In the data rows, zero lies at 7.5, halfway between 7 and 8.
What is the hidden score of each row? Scores go from 0 to 20, and 10 is about the middle. The score is a weighted sum of the row's numbers plus the product of two more (or one squared), each taken from its middle value.
Array([ 7.,  3.,  3.,  5.,  4., 10.,  6.,  8.,  6.,  7.,  8.,  6.,  8.,  8.,  4.,  8.]): 6
Array([ 6.,  3.,  7.,  8.,  5.,  4.,  3.,  2.,  7.,  8.,  4.,  5.,  5.,  3., 12., 10.]): 13
Array([ 9.,  8.,  9., 10.,  3.,  5.,  6.,  6.,  2.,  8.,  3.,  9.,  5.,  7., 11.,  9.]): 9
Array([ 6.,  8.,  8.,  6., 11.,  7., 10.,  7., 10.,  5.,  8.,  3.,  9.,  5.,  8.,  7.]): 13
Array([ 5.,  6.,  8.,  6.,  4.,  7.,  6.,  5., 10.,  9., 10.,  7.,  7.,  6.,  7.,  8.]): 10
Array([ 8., 10., 10., 11., 10.,  9.,  9., 12.,  6.,  6.,  7.,  9.,  8., 13.,  6.,  6.]): 6
Array([12., 13.,  5.,  8., 13., 13., 12.,  8.,  5.,  9.,  6.,  6.,  9., 10.,  9.,  4.]): 14
Array([10., 12., 10., 12., 12.,  5., 10.,  8.,  4.,  9.,  6.,  6.,  6.,  7., 13.,  8.]): 16
Array([ 7.,  8.,  8.,  9., 10.,  7.,  9.,  9.,  8.,  7.,  8.,  9.,  6., 11.,  8.,  6.]): 10
Array([ 5.,  8.,  7.,  7.,  6., 10.,  7., 11., 11.,  7.,  9., 14., 11.,  9.,  3.,  9.]): 5
Array([ 5.,  4.,  0.,  5.,  6., 12.,  6.,  9.,  6.,  6.,  8.,  4.,  9.,  5.,  5.,  7.]): 10
Array([ 9.,  9.,  7.,  8., 12., 10.,  9., 11.,  9., 10.,  8.,  5.,  8., 10.,  7.,  5.]): 11
Array([ 6.,  7.,  9.,  7.,  6., 10.,  6.,  8.,  9.,  7.,  8., 12., 11.,  7.,  4.,  9.]): 7
Array([ 8.,  5.,  8.,  8.,  5.,  6.,  6.,  4.,  6., 10.,  6.,  7.,  5.,  5., 12.,  8.]): 14
Array([10., 10.,  6.,  5.,  8., 10., 11.,  9.,  5.,  7.,  8.,  6.,  9., 11.,  8.,  7.]): 11
Array([13., 10., 11.,  8.,  6.,  8.,  9.,  6.,  1., 10.,  2.,  8.,  4., 11., 11.,  6.]): 9
Array([11., 14., 11., 10.,  9., 10., 14., 10.,  6., 11.,  5., 11.,  4., 15.,  9.,  5.]): 8
Array([10.,  9.,  9., 10., 11.,  7., 11., 10.,  8.,  8.,  7.,  8.,  5., 11.,  8.,  7.]): 7
Array([ 6.,  8.,  9.,  5.,  7.,  9.,  6.,  9., 11.,  6., 12., 10.,  8.,  8.,  4.,  8.]): 6
Array([ 7., 10.,  7.,  9., 12.,  7., 10., 10.,  8.,  8.,  7.,  6.,  7.,  9.,  8.,  6.]): 11
Array([12.,  7.,  7.,  7.,  7.,  8.,  7.,  8.,  7.,  5.,  4., 10.,  6.,  8.,  6.,  7.]): 3
Array([ 6.,  6.,  9.,  5.,  6.,  9.,  5.,  9.,  8.,  6.,  9., 14.,  9.,  8.,  5.,  8.]): 7
Array([ 6.,  6., 10.,  8., 10.,  6.,  7., 10.,  8.,  5.,  9., 11.,  6.,  7.,  7.,  7.]): 9
Array([13.,  7.,  8.,  6.,  6.,  9.,  9., 10.,  6., 12.,  4., 10.,  3., 10.,  8.,  9.]): 7
Array([10., 13.,  8., 10., 13., 10., 13., 12.,  6., 13.,  6., 10.,  5., 10.,  9.,  3.]): 11
Array([11., 11., 11.,  9.,  8.,  4.,  9.,  7.,  2., 11.,  4., 10.,  4.,  9., 11.,  9.]): 15
Array([11., 12.,  9., 11., 11.,  9., 10.,  7.,  3., 11.,  5.,  8.,  6.,  9., 13.,  4.]): 15
Array([ 7.,  9.,  6.,  6.,  9.,  9.,  7.,  6., 10.,  7.,  7.,  7., 11.,  7.,  6.,  7.]): 11
Array([ 6.,  8.,  5.,  7., 10.,  5.,  9.,  9.,  9.,  6., 11.,  6.,  6.,  8.,  8.,  8.]): 10
Array([ 6.,  9.,  8.,  8.,  8.,  7.,  9.,  7.,  7.,  6.,  9.,  9., 10.,  9.,  6.,  8.]): 9
Array([ 5.,  4.,  7.,  7.,  6.,  7.,  3.,  3.,  6.,  7.,  8.,  5.,  6.,  6., 11., 12.]): 14
Array([ 9.,  8., 10.,  6.,  6.,  5., 12.,  4., 14.,  9., 12., 10.,  9., 14.,  1.,  9.]): 1
Array([ 5.,  6., 10.,  4.,  3.,  6.,  5.,  6., 12.,  6., 13., 10.,  9., 10.,  2., 11.]): 3
Array([ 4.,  8.,  8.,  9.,  9.,  8.,  8.,  7., 11.,  7.,  9.,  5.,  9.,  6.,  6.,  7.]): 10
Array([ 9.,  8.,  7.,  3.,  4., 11.,  8.,  3.,  8.,  9.,  8.,  8., 12.,  8.,  4.,  8.]): 10
Array([ 4.,  7., 10.,  4.,  6., 11.,  5.,  7., 12.,  5., 10.,  9., 12.,  5.,  4.,  8.]): 10
Array([14., 12.,  8., 10., 10.,  8., 11.,  5.,  1., 10.,  4.,  8.,  8., 10., 11.,  4.]): 12
Array([ 4.,  5.,  7., 11.,  6.,  5.,  4.,  3.,  7.,  8.,  9.,  6.,  9.,  3., 10.,  8.]): 13
Array([ 7.,  6.,  9.,  5.,  5.,  7.,  8., 10.,  7.,  5.,  7., 11.,  6.,  9.,  6.,  8.]): 6
Array([ 5.,  6.,  5.,  9.,  5.,  9.,  7., 10., 11.,  6., 10.,  6., 11.,  6.,  5.,  8.]): 9
Array([ 4.,  8.,  9.,  6.,  7.,  6.,  6., 10.,  9.,  5., 10.,  9.,  7.,  9.,  6.,  8.]): 7
Array([ 9.,  6.,  6.,  9.,  7.,  8.,  5.,  2.,  1., 12.,  5.,  4.,  9.,  4., 13.,  6.]): 18
Array([ 6.,  6.,  6.,  6.,  7.,  1., 11.,  9., 13.,  8., 12.,  9.,  5., 11.,  5.,  7.]): 6
Array([ 8.,  7.,  8.,  6.,  4.,  5.,  7.,  3.,  4.,  5.,  9.,  4.,  8.,  4., 10., 10.]): 13
Array([11., 11., 10., 10., 10.,  4.,  9.,  4.,  4., 13.,  6.,  8.,  6.,  8., 15.,  5.]): 17
Array([5., 2., 8., 5., 4., 6., 3., 4., 6., 8., 3., 6., 5., 4., 9., 6.]): 17
Array([ 6.,  9.,  8.,  6.,  9.,  6., 10.,  5., 11.,  5.,  8.,  4., 11.,  4.,  6.,  9.]): 12
Array([ 6.,  8.,  9.,  7.,  8.,  8.,  6.,  9.,  8.,  5., 10.,  8.,  7.,  8.,  5.,  8.]): 6
Array([6., 5., 8., 6., 7., 5., 3., 3., 8., 8., 7., 4., 8., 3., 9., 9.]): 13
Array([10., 10.,  8.,  9., 12., 12., 12.,  8.,  9.,  9.,  6.,  7.,  6.,  9.,  9.,  4.]): 13
Array([ 7.,  9.,  6.,  5., 10.,  7., 10.,  7., 10.,  6.,  7.,  2., 10.,  7.,  5.,  6.]): 10
Array([ 5.,  7.,  5., 11., 11.,  4.,  7.,  9., 10., 10., 10.,  4.,  8.,  8.,  7.,  8.]): 11
Array([ 5.,  7.,  5.,  6.,  9.,  9.,  7., 10., 10.,  7.,  9.,  5.,  9.,  7.,  6.,  7.]): 11
Array([ 6.,  9.,  8.,  8., 11.,  5.,  9.,  7.,  8.,  4.,  7.,  1.,  8.,  4.,  8.,  8.]): 13
Array([ 9.,  4.,  5.,  7.,  5., 10.,  6., 10.,  4.,  9.,  2.,  7.,  6.,  8.,  6.,  7.]): 6
Array([10., 11.,  5.,  8., 10.,  8., 10.,  8.,  7.,  7.,  8.,  5., 11., 10.,  9.,  6.]): 12
Array([14., 11.,  9.,  5.,  7., 11.,  9.,  7.,  6.,  7.,  5.,  7.,  9.,  8.,  5.,  5.]): 7
Array([ 6.,  9., 11., 10., 10.,  5.,  9.,  7.,  7., 11.,  7.,  9.,  4.,  6., 10.,  6.]): 12
Array([12., 10.,  8., 11.,  8.,  6., 10.,  8.,  5.,  8.,  7.,  9.,  8., 11., 10.,  8.]): 9
Array([ 4.,  7.,  8.,  8.,  7.,  3.,  7.,  9., 10.,  5., 12.,  7.,  6.,  7.,  7., 10.]): 7
Array([ 5.,  7.,  3.,  6.,  7.,  9.,  7.,  4.,  9.,  6.,  7.,  3., 12.,  3.,  7., 10.]): 18
Array([ 7.,  8., 10.,  7., 11.,  8.,  8., 11.,  9.,  6.,  9., 10., 10.,  8.,  6.,  8.]): 9
Array([ 6.,  9.,  9.,  5.,  8.,  8.,  8., 12., 12.,  5., 11., 10., 11.,  8.,  5.,  8.]): 9
Array([ 8.,  9.,  6.,  8., 11.,  8.,  8., 11.,  9.,  6.,  9.,  7.,  9.,  9.,  6.,  8.]): 9
Array([8., 7., 6., 5., 7., 8., 6., 9., 6., 8., 6., 9., 8., 9., 5., 7.]): 7
Array([11., 11.,  6.,  9., 10., 11., 12.,  7.,  7., 10.,  7.,  8.,  9., 12.,  7.,  5.]): 9
Array([5., 8., 8., 8., 9., 6., 8., 6., 9., 7., 9., 5., 8., 4., 7., 9.]): 13
Array([ 9.,  9.,  7.,  6.,  9.,  9., 10., 10.,  8.,  6.,  8.,  7.,  9.,  9.,  6.,  6.]): 8
Array([12., 15.,  6., 11., 14., 12., 11.,  8.,  3.,  9.,  7.,  8., 10.,  8., 11.,  3.]): 17
Array([ 8.,  6.,  7.,  7.,  2.,  7.,  6., 10.,  6.,  7.,  4.,  8.,  4.,  7.,  6.,  8.]): 4
Array([13.,  7.,  8.,  5.,  5., 10.,  7., 11.,  5., 10.,  2.,  9.,  6., 10.,  3.,  6.]): 2
Array([7., 3., 7., 5., 7., 7., 5., 4., 7., 8., 7., 7., 8., 6., 7., 9.]): 10
Array([ 8.,  5.,  4.,  4.,  3., 11.,  7.,  7.,  9.,  6.,  6.,  7.,  8.,  7.,  3.,  8.]): 4
Array([5., 3., 8., 6., 7., 6., 2., 4., 8., 6., 9., 6., 6., 3., 7., 8.]): 9
Array([ 6., 11.,  9., 12., 11.,  7., 11., 10.,  3., 11.,  6.,  9.,  6., 10., 12.,  6.]): 15
Array([9., 9., 4., 8., 7., 9., 9., 9., 5., 8., 7., 8., 8., 9., 6., 7.]): 10
Array([11.,  7.,  9.,  8.,  6.,  6.,  5.,  7.,  2.,  8.,  3.,  9.,  6.,  8., 10.,  6.]): 9
Array([10., 12., 11., 14., 11.,  6., 11.,  7.,  3., 10.,  5.,  9.,  7., 10., 12.,  6.]): 12
Array([ 6.,  8.,  8.,  4.,  4., 12.,  7.,  8., 11.,  8.,  8., 11., 15.,  7.,  4.,  8.]): 11
Array([ 4.,  7.,  9.,  7.,  9.,  6.,  7.,  8., 10.,  5., 11.,  4.,  8.,  5.,  6.,  9.]): 10
Array([ 6.,  8.,  7.,  7., 11.,  3.,  7., 11.,  9.,  4., 10.,  7.,  6.,  6.,  5., 11.]): 13
Array([ 7.,  9., 11.,  3.,  4., 12.,  8.,  9.,  9.,  4., 13., 13., 13.,  7.,  2.,  7.]): 5
Array([ 7.,  7.,  8.,  8., 13.,  3., 11.,  6., 11.,  6.,  6.,  1.,  7.,  6.,  9.,  6.]): 14
Array([ 8., 10.,  8.,  8., 13.,  6., 10., 10.,  7.,  9.,  8.,  9.,  7.,  7., 10.,  7.]): 13
Array([ 7.,  8.,  7.,  9.,  9.,  4.,  9.,  9., 11.,  6., 10., 10.,  8., 12.,  5.,  7.]): 4
Array([ 6.,  6.,  1.,  8.,  5., 10.,  6.,  8.,  9.,  6.,  9.,  6., 12.,  6.,  6.,  8.]): 10
Array([ 8.,  6.,  4.,  4.,  4.,  8.,  7.,  9.,  7.,  5.,  6.,  7., 10.,  8.,  5.,  8.]): 6
Array([ 4.,  5., 10.,  4.,  5.,  6.,  7.,  5., 11.,  2., 12., 10.,  9.,  6.,  6., 11.]): 7
Array([ 4.,  2.,  7.,  8.,  6.,  4.,  0.,  5.,  8.,  8.,  6.,  5.,  4.,  3., 12., 11.]): 14
Array([ 4.,  7.,  8.,  8.,  8.,  5.,  8.,  7., 11.,  7., 10.,  5.,  9.,  6.,  9.,  7.]): 16
Array([11., 13.,  4., 12., 10., 11., 10.,  6.,  4.,  9.,  5.,  6.,  9.,  9., 10.,  4.]): 14
Array([ 6.,  5.,  3.,  9.,  7.,  9.,  6.,  7.,  8.,  8.,  9.,  7., 10.,  7.,  7.,  8.]): 10
Array([ 4.,  3.,  5.,  7.,  5.,  5.,  1.,  6.,  7.,  7.,  9.,  3.,  4.,  4.,  9., 10.]): 11
Array([11.,  8.,  4.,  6.,  7., 10.,  9., 12.,  6.,  7.,  6.,  9.,  7., 11.,  5.,  5.]): 4
Array([ 6.,  9.,  6.,  9., 10.,  8.,  8.,  9.,  7.,  7., 11., 11.,  9.,  8., 12.,  6.]): 17
Array([ 8.,  9.,  7.,  8.,  9., 10.,  7.,  9.,  7.,  5., 10., 12., 10., 11.,  4.,  9.]): 7
Array([ 9.,  9.,  9.,  5., 11.,  9., 11., 12.,  9.,  5., 10.,  7.,  9.,  9.,  5.,  6.]): 8
Array([ 6.,  9.,  9.,  9., 10.,  9.,  8.,  7., 10.,  7., 10.,  7.,  8.,  6.,  8.,  8.]): 11
Array([ 5.,  3.,  8.,  6.,  6.,  9.,  3.,  5.,  9., 10.,  8.,  5.,  5.,  3.,  7.,  5.]): 15
Array([10.,  4.,  7.,  5.,  5.,  8., 10.,  9.,  6.,  9.,  8.,  9.,  5., 10.,  7.,  6.]): 10
Array([ 6., 11.,  6., 10., 12.,  6.,  9.,  8.,  9.,  7.,  9.,  2., 10.,  7., 10.,  4.]): 16
Array([ 9., 12.,  5.,  9., 10.,  8., 10., 10.,  5., 10., 10.,  6.,  6., 12.,  9.,  7.]): 15
Array([ 7.,  4.,  6.,  7.,  5.,  7.,  3.,  6.,  7.,  6.,  7.,  5.,  7.,  3., 11.,  9.]): 13
Array([ 6.,  7.,  4.,  5.,  9.,  9.,  8.,  6.,  8.,  5.,  8.,  3., 12.,  6.,  9.,  5.]): 17
Array([ 3.,  6.,  9.,  6.,  5.,  6.,  6.,  9., 10.,  4., 10., 12.,  8.,  7.,  6., 11.]): 6
Array([ 5.,  5.,  8.,  7.,  6.,  6.,  5.,  5.,  9.,  6.,  8.,  6.,  8.,  3.,  7., 10.]): 10
Array([13.,  8., 10., 10.,  5., 12.,  9., 10.,  4.,  9.,  0., 12.,  3., 14.,  7.,  6.]): 3
Array([ 6.,  6.,  7.,  8., 10.,  3.,  9.,  8.,  7.,  9.,  8.,  6.,  4.,  8.,  9.,  9.]): 10
Array([10., 12.,  9., 11., 11.,  7., 11.,  8.,  4., 10.,  7.,  9.,  6.,  9., 13.,  6.]): 14
Array([14.,  7., 12., 10.,  6., 11.,  7.,  7.,  3., 13.,  5.,  8.,  0.,  9.,  8.,  9.]): 7
Array([ 7.,  6.,  7.,  7.,  8.,  5.,  8.,  7.,  9.,  9., 10.,  6.,  7.,  5., 10., 10.]): 13
Array([ 5.,  7.,  9.,  6.,  5., 11.,  4., 13.,  7.,  8.,  8., 10.,  7.,  6.,  4.,  9.]): 7
Array([ 9., 10., 14.,  9.,  7.,  5., 11., 10.,  8., 13.,  4., 13.,  0., 13.,  8.,  5.]): 8
Array([13.,  4.,  8.,  6.,  3., 12.,  7.,  8.,  7.,  8.,  3.,  8.,  5.,  9.,  6.,  6.]): 8
Array([ 7.,  4.,  9.,  6.,  5.,  5.,  5.,  7.,  7.,  9.,  4., 10.,  5.,  5.,  8., 10.]): 8
Array([ 7., 10.,  8.,  9., 11., 11.,  8., 10.,  7.,  9.,  8.,  9.,  7.,  9., 10.,  4.]): 16
Array([6., 4., 2., 7., 7., 8., 6., 9., 8., 7., 7., 6., 8., 7., 6., 8.]): 8
Array([9., 5., 6., 6., 5., 9., 7., 7., 5., 7., 5., 8., 6., 8., 6., 7.]): 5
Array([ 6.,  6.,  6.,  7.,  5., 11.,  6.,  4., 10.,  9.,  8.,  7., 10.,  5.,  7.,  7.]): 12
Array([ 6.,  6., 10.,  8., 12.,  3.,  8.,  8., 11.,  4., 10.,  5.,  7.,  5.,  7.,  7.]): 10
Array([7., 3., 5., 5., 6., 8., 4., 4., 4., 9., 6., 4., 7., 5., 8., 8.]): 12
Array([ 7.,  8.,  6., 12.,  7.,  5.,  6.,  7.,  7., 10.,  9.,  7.,  8.,  4., 10.,  8.]): 13
Array([10., 11.,  9.,  9.,  9.,  6.,  9.,  7.,  3., 11.,  6.,  8.,  7.,  9.,  9.,  6.]): 13
Array([ 7.,  5.,  4.,  4.,  3.,  9.,  7.,  6.,  7.,  7.,  6.,  7., 10.,  9.,  6.,  9.]): 8
Array([13., 15., 10., 11., 10., 11., 13., 10.,  6.,  9.,  5., 10.,  6., 14., 10.,  5.]): 8
